Each path below is one point turned by a fixed rotation once a step. After each direction that follows a path, write how fast that rotation turns it, in degrees a step (0 if it stays still).
Each turn is a multiple of 5 degrees from 10 to 175, or 0.
Each row of a path follows its step; steps can be skipped.
Rotation 1:
step 3: [ -6  -1   0  -5  -7  16 -56   9  50  22   9 -32   2   0 -17  30 -16 -22
  -9  22  -9  24 -22   9  14  11 -31  21  11  39 -19   4  -2  27  24 -16
  25   5   2   5   2  -7 -27  12 -27  27  25  -8   9 -15]
step 9: [-14  24  -5  11 -17  12  10  26 -19   7 -29 -17 -24 -23 -14 -13 -22 -10
   2  24  13  21 -13  12  -6 -23  12 -20  27  -9  10  27  26 -16 -17  -7
  32  33  44 -37 -17  14  22   5  -3 -28  15  41  10  10]
step 10: [ 34 -15   4  -4  10  -6  16  -7 -29 -27  26   0   8  -7 -13  -9 -10 -34
 -16 -24 -31  33 -10 -32  -1  13  -9  11  39   7 -14  33   2  12   1  -8
   9 -29  -9 -33  26  -9  -2  32 -21 -14 -36  25   5  37]
step 13: [-13  27   2 -12  -9  18  19   7  33   7   2  -4  37   1  13  15  55 -15
  -4 -16   0  -4   6  -3  10  10   1 -24 -29  26 -39  37   7  -3  12  17
  24   6 -35  27 -21  -7  16 -19 -43  11  16  -2  17  -3]
step 23: [-22  31   6   1  -1 -22   8 -18  14 -11 -35   1   8   1  16 -18   2   4
 -16  10  42 -45 -22 -19 -31  43 -35   6  -5  -7 -39   4 -16   0  36  13
 -17 -14  14  10 -12 -15  21   6 -15 -14 -14  -3  26 -30]
step 31: [  8  13   6  15  19   6   0 -37  -3  -5 -18  41 -16  23  -4  16  37 -40
  -5 -12  21 -36 -39 -22 -22  30 -17  -6   2  20 -40  10  -6  -7   9  12
  11 -33 -33  -5   1 -18  27  13  -5 -13  -1  17  12  -3]
step 35: [  4   8  14   6 -24  -4 -20 -40 -17  19  19 -39  18  -4 -17 -33 -23 -20
   8  -8  -2   9  17  30  35  -7 -12   2  33 -16   7  16  -4  43 -28   8
 -12   4   1  18 -27 -11   7  22  20 -35 -13  40   7 -11]
step 37: [  2 -18   8  14 -14 -21 -46 -39  24  14  19   7  -7  18  -7  -8 -32   0
 -13 -35   2  13   1   9 -16 -16  33  28   2   9  15  -6   9  -8   9  25
   3   3   9  16   8  24 -28  -6 -13  11 -30  54  41   8]
[  3  -5   1  -3  -8  -2   4   1  -2   1   3  -1  -3   4 -10  11  -9  -1
  -4  -7   1   8  -3  -7  -8   2   8  -1  17 -10   2   0   6   4  -2  -6
   2   4   1   1  -8   3   0  -5  -8  12  -3  10  -4   7]  40
[  0  -2   7   1   6   4  -1 -13  -7   3  -2  -3   0   1   5  -4   5  -2
 -14  -3  -7  10   2   0 -13   0  10 -10   7   2   5   1 -11   4   1   4
  -3  -4  -3   1   1  -2   3   3  11   5  -5  -3   7  -8]  175
[ -4   3  -3  -1  -6  -6   1  -2  11   4  -2   3   3   2  -3 -11  -2   2
  -2   5  11  -4   8   9  -2   1   9   1   6  -2   7  -4  -3  -4   2 -11
   5   6   7   4   5 -10   6  11  -2  -3 -14   1   5   5]  155
[  4  -5   4   7  -1   6   1  -8  -3   3  -2  -8   4  -4  -1   4  -7  10
  -7   5 -11   9   7  10   1   0  -8   5   5   3  -4   7   3   3  -4  -7
   7  -7   7  -5  -1  -4  -1   8  -5  -8   3  -6 -12   5]  45
[  4   4   3  -3 -10  -2 -12  -3  11   2  -6  -1   8   3   5   0   0  -3
  -1  -3  -5   3   0  -7  19   1   3  -6   0  -5   4  -1   4   1 -11   0
   3  -7  11  -4   4   0   6  -1   7  11   2  -3  -1  -6]  135
[ -5  -1  -8   8   5   4  -3   3  -6 -13  15  10   3  -4  -7  -9  -9   1
   2   3  -9   6  -3   5   1  -2   6   2  -2  -6   0   7   7  -1  -6   3
   2   3   6  -1   4  -1   1   3   1   3  -2   8   6 -12]  40
[ -7   3  -4   4  -4 -11 -11  -1   7  -8   5  -2  -7  -9   0   2   5   8
  -5  -2   2   7  -2  -5  -6   7   7  12   2  11  -2 -13   5   7  -4   4
  -6   1   0  -1   5   0  -6   2   1   0  -1  -8  -6  -2]  85
Rotation 2:
step 3: [  1  12  -9  16  21   0  42   9 -21  -7 -26 -26 -16  -2   4   1  -2  27
  21  -4  20 -11  25  33  -1  -1 -61  16 -16 -18 -12   5  14  19  54   9
  20 -19  -4  -8   6  17 -33  25  17   7  -8  15 -11   6]
step 4: [  2   2  17 -11 -17   3 -29 -21 -18  19   5 -42  20  -7   3  26  23  13
  35  34 -17 -23  42   7 -32 -11 -34  31  -3  20  -1  23 -23   1 -14   8
   2 -23  12 -13   6  10   5  24   9 -26   9 -37  12  10]
step 17: [-11  11   2  15  14  55  -3   8  25 -17  32 -14  15 -10  -6  16  11  17
  29  22 -68 -18   9  26  15 -13  -5   5 -20 -15 -18 -10 -17 -29 -12 -16
  -7   7 -21  27 -17  -7 -20   6 -26   5  -7  -2  -9  28]
step 18: [ 36 -23 -27  -3   6   8   8  14  14  -7  13 -34   7 -23   7   1  10  26
  10 -50  -4   5   9  38  14  10  21   9  -6  -2  17  32  11 -16 -26 -43
  19   0  -3  25   5   3   0 -17  24 -30 -51  -6  14  -7]
step 19: [ 23  12 -11 -18  36  12   5 -37  21   4   1   9 -21   2  -5 -15 -15  25
  -1 -35   2 -18 -32  31 -53  -8 -22  19 -11   5 -33  21   3  15  14  -8
   2  11  38 -18  15   5 -32   7   0 -15 -27   3 -31  -7]
step 35: [ -1 -32   0  -9   1  16  19 -12  -1  14  43 -21 -29   2 -28  -4 -27  27
  36 -12   2   7  -5  -6  -5 -30  20   5  -8 -19  -1  36   5  23  -4  -6
  11   3  28  22  20 -14  11  22  45 -26 -51   8  -6  -8]
step 36: [ -7   6  31   0  12  15  31  -7   0   5  15  -2   3 -10  12  -6  30  56
 -17  -6  -8 -17 -15   8 -11  10 -16  25 -42  10 -35   9 -17  38  23  13
   5  -2   0  14  53  25  -2  -8 -17  -6 -17  17 -27  21]
step 37: [ 33  19 -14 -22  -8  26   2  -5   3 -15 -21 -26  30 -11  -9  -6  23  22
   6  31  -2  -1  -4   4  10 -19 -39  17 -43 -35  24  31   9 -15 -28   0
   4  -5 -23 -38  26  11  35   5 -27 -20  -5 -11   9  -2]
[  7   3   2   1   4  -3  -6  -2   3   3   0   7   8   5  -5  -5   6   2
   5  -5  -2   1 -17   5   7 -13   1   3  -2  -2   1   3  -3  -3   5  13
 -11   3  -3  -7  -3   4  -6   2 -11   9   0  -4   2  -3]  125
[  5  -5   6  15   3 -12   2 -13   0   7   7  -1 -10  -5  -9  -6  -1   4
   3   1   4  -4   3   2   3   6  -6   5   2   1  -2  -9   3  12  -6   8
   0   1   7  -2  -4   4   3   8  -1  -4   1  -4  -6   3]  90
[  2   1  -4   6  -6   1   2  -2  -1   8  -3  -2  -1  -7  -3  -7   5   0
   3   2   2  -3   7   8  -6 -15   3   5   5  10  -1   4  -3  -9   3 -12
   4  -4  -3   3  -2   2 -11   2   1   6  -9  -5 -16   3]  25
[-1 -1 -4  2  1 -3  2  4 -1 -9  2  8  9 -4 -8  6  4 -6 15  3 -2  1  9 -3
 -8  9 10  1 -4 -6 12 -7 -8  1 -4  0 -6 -4  9 -2  6  4 -9  5 -2  4 -8  0
  1 -3]  85
[  8   1   5   6  -4   4  -1  -5   3   4   4   1   4   5   4   6  -3   9
   0   4   9  -7  -1  -2 -15   3  -6  -2  -6   5   4  12   9   2  11   4
  -4  -7   0   3   8   3   1   6   2   0 -12   1  11   2]  45
[  1   1   1   0  -1   1   3 -12   8  -5   0   6  -3   4   4   1  14   4
   5  -4  -5  -4  14  -7   3  -3  -2   1   4  -6  -8  -7   1  -2  13  -2
  -3  -7  -3  -2  12  -9   1  -2  -3  -1   9  -8   1   4]  110
[  2   3  -6   3  12  -1   0  13  -7   4  -9   3  -6  10   3  -4   3  -7
   4  -6   7 -14  -3   4  -3  -3  -1   5  -5   2   1  -1   3  -5  -7  -3
  -6  -8   5  -2   2  -4   1   6   2 -15   6  -8   3   0]  95
